One vector is turned by the same rotation once a step. Each row is the vector after some number of steps, and that number follows the row.
The counts run from 0 to 326.
[150  91 151 106 114 154 176 140 134 139 171 106 142 142 138  81 122 102
 137  69 128 128 120 104 182 108 159 144  92 163 128 128] : 244
[109 158 105 159 120 161 153 151 152 120 151 121 146 188 135 136 156 178
 124  94 139 143 105  71 123  99 123 136 144 159 100 114] : 109
[175 118 126 121 139 162 102 105 131 104 129 151 137 112 135 125 159 114
  71  70 115  69 114 160 127 118 115 134 125 149 127  93] : 5
[133 174 148 126 137 102 129 195 116 111 163 105 110 135 142 103  79 146
 109 103 139 122 124 121  95  98 151 148 100 145  93 120] : 127
[149 121 116 124 166 156 153 140 139  96 151 109 107 149 105 124 119 146
 169  91 175 134 163  96  93 136 109 164 171 113 147 174] : 91
[141 106 127 117  95 156 132 161  97 114 127 107 132 182 171  81 137 137
  96 124 101  98 104 132 109 111 114 170 131 175  93 103] : 9
[166 111 107 102 126 138 131 118 114  96 111 140 117 170 127 130 144 165
  74  90 105  90 143 141  86 110  92 158 124 139  68 110] : 182
[138  93 121  85 134 125 166 140 144 130  91 172 114 157 112  94 161 113
  83 131 140 108 113  99 115 152 111 133 110 129 139  58] : 63
[156  72 122  94 122 137 126 127 148 150 152 174  90  81 150 118 147 122
  95  98 107  91 135 109 147 116 149 148  72 120 129 124] : 249
[126 157 119 118 132 133 131 141 167 103 104 131  75 116  83  97 175 171
 137 138 118  94 116  90  91 102 129  97 152 106 147 161] : 37
[156 111  87 169 164 160 111 146 139 104 148 147 141 112 145 128 168  91
 114 108 137 147 166  93 107 161 120 165 121 132 166 130] : 99
[129 156 161 106 120 109  93 161 149  78 131 115 188 139 168  86 171 132
 123 117 137 113 137 109 148 133 164 164 128 128  97 112] : 52
[129 113 111  88 115 106 115 178 113 135 125 131  78 107 184  97 132 143
 134 152 109  74 118 112 138  89 120 158 126 127 125 109] : 255
[123 142 109 142 125 115 132 161 108  99 112 102 141 145 162 114 136 152
 186 125 156 125  65  84 135  95 106 107 140 134 162  71] : 161
[151  93 115 112 154 165 144 138 145 160 179 144 103  85 179 138 121 129
 106  78 146  95 110 131 138  90 135 133 115 149 150 128] : 251
[135 121  86 117 145  96 143 120 132 123 116 167  82 119 114 113 216 149
 139 103 104 116 125 106 118  83 141 127 107 125 138 156] : 207
[141 124 104  74 147 121 143 130 116 123 124 130  67  96 140 134 141 162
 133 117 141  59 130 121 137  80 101 135 145  96 143 109] : 257
[167  91 122 108 148 153 157 155 156 148 192 152 104 119 109 114 102 123
 112  82 118 138 136  95 119 101 161 144  77 131 105 162] : 74
[146  60 141  95 124 118 147 119 137 134 105 145  71  95 148 113 151 136
 103 102 118 117 163  94 119 158 140 148  70 114 166 139] : 21
[110 171 126 166 120 191 101 180 117  99 150 102 148 116 158 126 160 136
 117 133 141 125 122  88 129 125 133 138 139 141 161  90] : 102
[163 133 130  80 143 165 148 100 107  90 167 145 131 111  96 114 129 151
 150 102 161  90 183 114 130 122 105 131 121 112 157 155] : 317
[145 115 138 113 123 116  98 148 155  96  90 173 135 138 127  84 189 118
  94 122 125  89  97 135 100 162 142 149 132 133 121  81] : 231
[134 134 154 119 106 142 118 171 138 133 175 133 102  81 161  85 106 118
 134 112 119  76  99 115 162  84 159 141 105 143 134 147] : 77
[177 128 152 157  97 104  89 151 161  79 107 133 130 112 114  81 116 116
 131 111  81 123 118  80 126 129 145 112  91 124 127 115] : 171
[178 125 112 103 160  82 137 137 140 121 136 148 123 108 149 124  98 117
  79  93 125 124 174 103 117 129 111 130  69 123 109  87] : 123
[123 125 106 151 128 143 149 158 162 128 128 113 102 138 147  85 146 164
 155 147 130 134  83  88  80  98 130  86 146 153 154 181] : 211
[144 174 135 113 157  96 137 127 129 104 133 178  86 105  91 111 135 140
 102  70 150  64 128 152 122 111 132 141 112 146 123 126] : 131
[153 129 102  79 139 104 135 128 120  90 111 138  89 124 122  99 153 143
 169 133 134  65 164 110 141 123  91 167 152  92 141 130] : 88
[146  82 155  99 124 117 163  75 127 115  90 138  97 117 131 100 149 142
 122  70 140  86 152 130 136 169 110 154 103 147 151 137] : 190
[162 117  84 111 158 135 157 133 129 122 142 187  88 130 109  81 127 104
 110 127 132  71 138 137 109 114  85 127 117 158 145 140] : 309
[151 105  79 111 169 108 162 166 126 125 136 116  84 163 144 118 131 134
 160 110 143 123 135 110 106  91 112 174 155 119 117 167] : 260
[114 117 161 117  96 133 146 144 185 128  99 132 125 145 153  92 118 165
 101 142 145 120 124  51 107 163 111 114 104 128 133  86] : 289
[116 129 148 118 124 165  89 132 124  98 154 175 121  80 135 143 163 178
 141 114 157  95 147  95  96 149 147 148 115 104 153 133] : 324
[117 129 112 128 125 152 148 113 189 118 118 167 132 161 100 137 193 184
 105  98 145 114 140  77 103 139 117 142 134 120  97 115] : 283
[132 126 146 124 115 140 102 155 113  85 177 132 149 120 164  75 140 126
 184 122 140 118 160  98 140 135 148 179 104 140 143 176] : 321
[131 125 148  88  94 147 120 140  79  90 143 138 133 127 119 101 151 171
 151 151 119 129 183  83 108 139 140 149  83 111 135 142] : 146
[134 115 127 113 146 149 128  94 104 101 179 162 149  97 136 142 169 160
 158  66 166 119 154 111 141 117 148 137  94 128 149 152] : 149
[121 136 152 105 107 157 106 170 141 136 167 143  77  72 147  99 110 148
 124 128 120  68 100 110 137  91 148 127 104 127 141 130] : 78
[142 127 147 126 123 136 161 118 109 108 135  86 134 171 152 101 117 156
 130  68 151  90 111 148 135 107 114 159 147 183 103 139] : 185
